Q: 8  2  1  1  6  7  7
A: 7
Q:  735  -578  -470  -354  -403    46
A: -403
Q:  6   3  86   8  12
A: 8
Q:  975  -221   185   749  -515  -346
A: -515
Q:   0  -30  -29   12   26   22
A: 26
Q:  46   60  216  239
A: 216
Q:  41  205   29  141  119   77  118
A: 77
---
[[ -1  -7   6 -22   1  13  -1]
 [ -6 -28  -3   6 -11   0  -9]] >> -22

[ 0 24 11 32 19 21] >> 32

[-18  35  -8 -16  -2] >> -16

[-20  31   7  24 -18 -25 -22] >> 24

[  1 -23 -26   7 -26 -35 -20] >> 7

[-23  34 -33  -3] >> -3

[[-13  32  25 -14 -34  28]
 [ 23  21 -29  31 -22 -24]
 [  0 -25 -35  33  21 -35]] >> -14

[  4 -36 -12  17] >> 17

[[ 13  29  -4  17   9  19   9]
 [  9   6 -14  -1 -19   8   9]] >> 17

[[ 24   5 -21  -4  24  21]
 [  4  14  -6  11   9  -1]
 [-30  -7  26   3 -30 -26]] >> -4
---
[[  9  -6 -15  -7  -5]
 [ -4  -1 -14   2  -5]
 [ 33   6  -3   9   1]] -> -7

[[ -4 -30  -2 -30]
 [-21 -22  26  -2]
 [  5  14 -29 -23]] -> -2

[[ 33   4  -3  27   6]
 [ -9 -12 -20 -11  22]
 [  1   7   5   3   5]] -> 27

[[-16 -29 -30   9  -1  26  25]
 [ -9 -12 -11  -1  -4   1   0]
 [ -3  -8  -8   3  -2   2   2]] -> 26

[[36  2  8  7 16 16  3]
 [ 5  0  2  3 12  2  3]
 [14  1  1  1 11  9  3]] -> 16

[[  8   0 -20  -5 -10]
 [ 32  32   8   4  31]
 [  9  -8  -9  -3  -5]] -> -5
---
[[ -2  -2  -4  19   4  -2  -3   6  10 -23   5   2  10]
 [-16   6  -2  19   4 -13  -2   6  12 -12   5   3  10]
 [ -2  -5  -4  19  -1  -2  -3   6  18 -14   6 -16  10]
 [ -4 -10 -17  28   4  -2  -3   6  12   9   9   5   3]
 [ -2  -5  -4  19   4   4  -3   6  12 -15   5   3  10]
 [  2  -5  -2  19  11  -2  -7   6   9 -12   0   3  15]
 [ -2   3   4  15  -6  -2  -3   6  12  -7  16   3   3]
 [ -2  -3  -4  -6   0  -2   5  13  12 -12   6  -7   5]
 [ -2  -5  -4  19   4  -6  -3   6  14 -12   5   3  20]
 [ -2  -5  -4  25   4  12  -3  -4   5 -12   5  17  17]
 [ -2  -5  -4  -3   4  -2 -11   6  12   9   5  -1   3]] Out: -4

[[ 13  -2   7 -10  -5   9  -8   4  -7  -5  18]
 [ -2  -3 -14 -10  -9 -17 -18  10  14   0  26]
 [ 14  -1   8  -7  -3  12  -2  -3 -14  -6   3]
 [ -8  -3 -22  -6  -8 -24 -16   5  16   0  12]
 [ -2  -3 -14 -10  -9 -16 -18  10  14   0  27]
 [ -1  -1 -15   2  -1  -9   5 -19 -10  -6 -39]
 [  0  -1 -13   2  -1  -7   6 -19 -11  -6 -38]
 [ -2  -1 -17   3  -1 -11   5 -18  -8  -6 -39]
 [ 14  -2   8 -10  -4  10  -7   3  -9  -5  16]
 [ -6  -2 -22   3  -2 -17   2 -17  -2  -5 -36]] Out: 7

[[ -9  22 -10   0   0  19  -1]
 [ -9  21  -9   1  -1  18   1]
 [ -7 -15  -7 -10  -2 -13 -14]
 [ -2 -11  -2 -22   2  -8 -30]
 [ -9  23  -9  -1   0  20  -2]
 [  2  -2   6  11  -4  -2  19]] Out: -10

[[ 17 -12   1   7   7   5   9   2  23   0]
 [  1  14 -13 -23  -4 -21 -11  -1   8  27]
 [  0   7  12   9  19 -17   7 -18   7  -9]
 [ -8  11  -7   5 -13   3   3  13   5  13]
 [-11   0  19  -7  -3 -14  13  -9  -2 -13]
 [ -6  19   6   0  17 -27  -1 -19   1   2]
 [ -1  15   4  15  21 -16   2 -15   7  -1]
 [ 11 -20  13 -23  -4 -10  11  -5  15  -6]
 [  4  12  -2  21  18  -6   2  -7  12   3]
 [ -5  10 -12  -4 -15   0  -1  14   7  21]
 [  7  16  -3   1  24 -25  -7 -18  12  11]
 [ 11   3  -1 -29  10 -30  -8 -16  13  15]] Out: 1

[[-32 -22  35 -35   0 -26  25  14  15 -32  -1  15]
 [-11 -23  12 -32  30 -17 -29   4   8 -19 -15 -17]
 [ 12  29  27 -12 -32 -29 -18  -9  33 -29  -1  15]
 [ 21  27 -11  27  25   1 -27  36  16 -33 -13  22]
 [ 16  20 -17  26 -18 -21 -26  14 -15   3 -26  -4]
 [ 34 -30  -1 -35 -31 -33  21  35 -19   5 -19  19]
 [ -5 -20  34  26 -24  -9  20  -4 -32  -7 -11 -15]
 [ 17   7 -35 -36  -2 -15  -4  -7   8  35 -19  23]] Out: 35

[[ 30  -5  -3 -25   7  -3 -26   0 -28 -18   1   6 -19  -3]
 [ 29  -7  -3 -31   7  -7 -26   5 -29 -22   3   9 -16  -7]
 [ 30  -6  -3 -30   7  -6 -26   3 -29 -21   2   8 -18  -5]
 [ 30  -5  -3 -28   7  -5 -26   2 -29 -20   2   7 -18  -5]
 [ 30  -4  -3 -24   6  -3 -26  -1 -28 -17   1   6 -19  -3]] Out: -3
---
Q:
[[ 30 -33  23  14]
 [ -2 -22  14 -11]]
A: 23

Q:
[[-19  13   5 -25]
 [-31  30 -12  12]
 [ 13 -11 -26  -1]]
A: -12

Q:
[[ 35  32 -18 -17]
 [-12  30  32 -24]
 [-13 -33 -17  26]]
A: 32

Q:
[[ -3   3  18  29]
 [ -6  -1  -8 -28]
 [  1   0  21  33]]
A: -8

Q:
[[-23 -22 -12   8]
 [-30  -7  21 -16]
 [ 19 -20  22 -18]]
A: 21

Q:
[[-10  25  26 -30]
 [  0  11   4  13]
 [-12  11  19 -10]]
A: 4

Q:
[[  6   0  18  26]
 [ 26  14 -30  -4]]
A: 18
---
[[ 168.132   34.190  -64.794   -6.345   16.177  -77.728 -169.308]
 [ 146.513  120.384  108.921  -76.546    0.922  105.972   32.756]
 [  35.316   84.427 -116.752   86.600  -15.767 -105.749   21.399]] -> 32.756

[[-0.175  0.130  0.082 -0.046  0.086  0.067]
 [-0.042 -0.103 -0.026  0.017  0.059 -0.177]] -> -0.177

[[ 0.131  1.288 -0.406 -0.595 -1.156]
 [ 0.468  0.799  0.361 -0.594 -0.719]] -> -0.719

[[  92.2   79.6  176.0    4.1  -45.1 -155.1]
 [ -61.9 -141.6  -64.3  110.2 -112.5  150.7]] -> 150.7

[[-16.30  11.22  -3.47  -2.24]
 [  2.03   4.95   3.82   2.64]] -> 2.64

[[-0.076 -1.067  1.327  0.543 -1.208]
 [-0.149 -1.331  1.120  0.465 -1.356]
 [-0.116 -1.176  1.228  0.497 -1.273]] -> -1.356
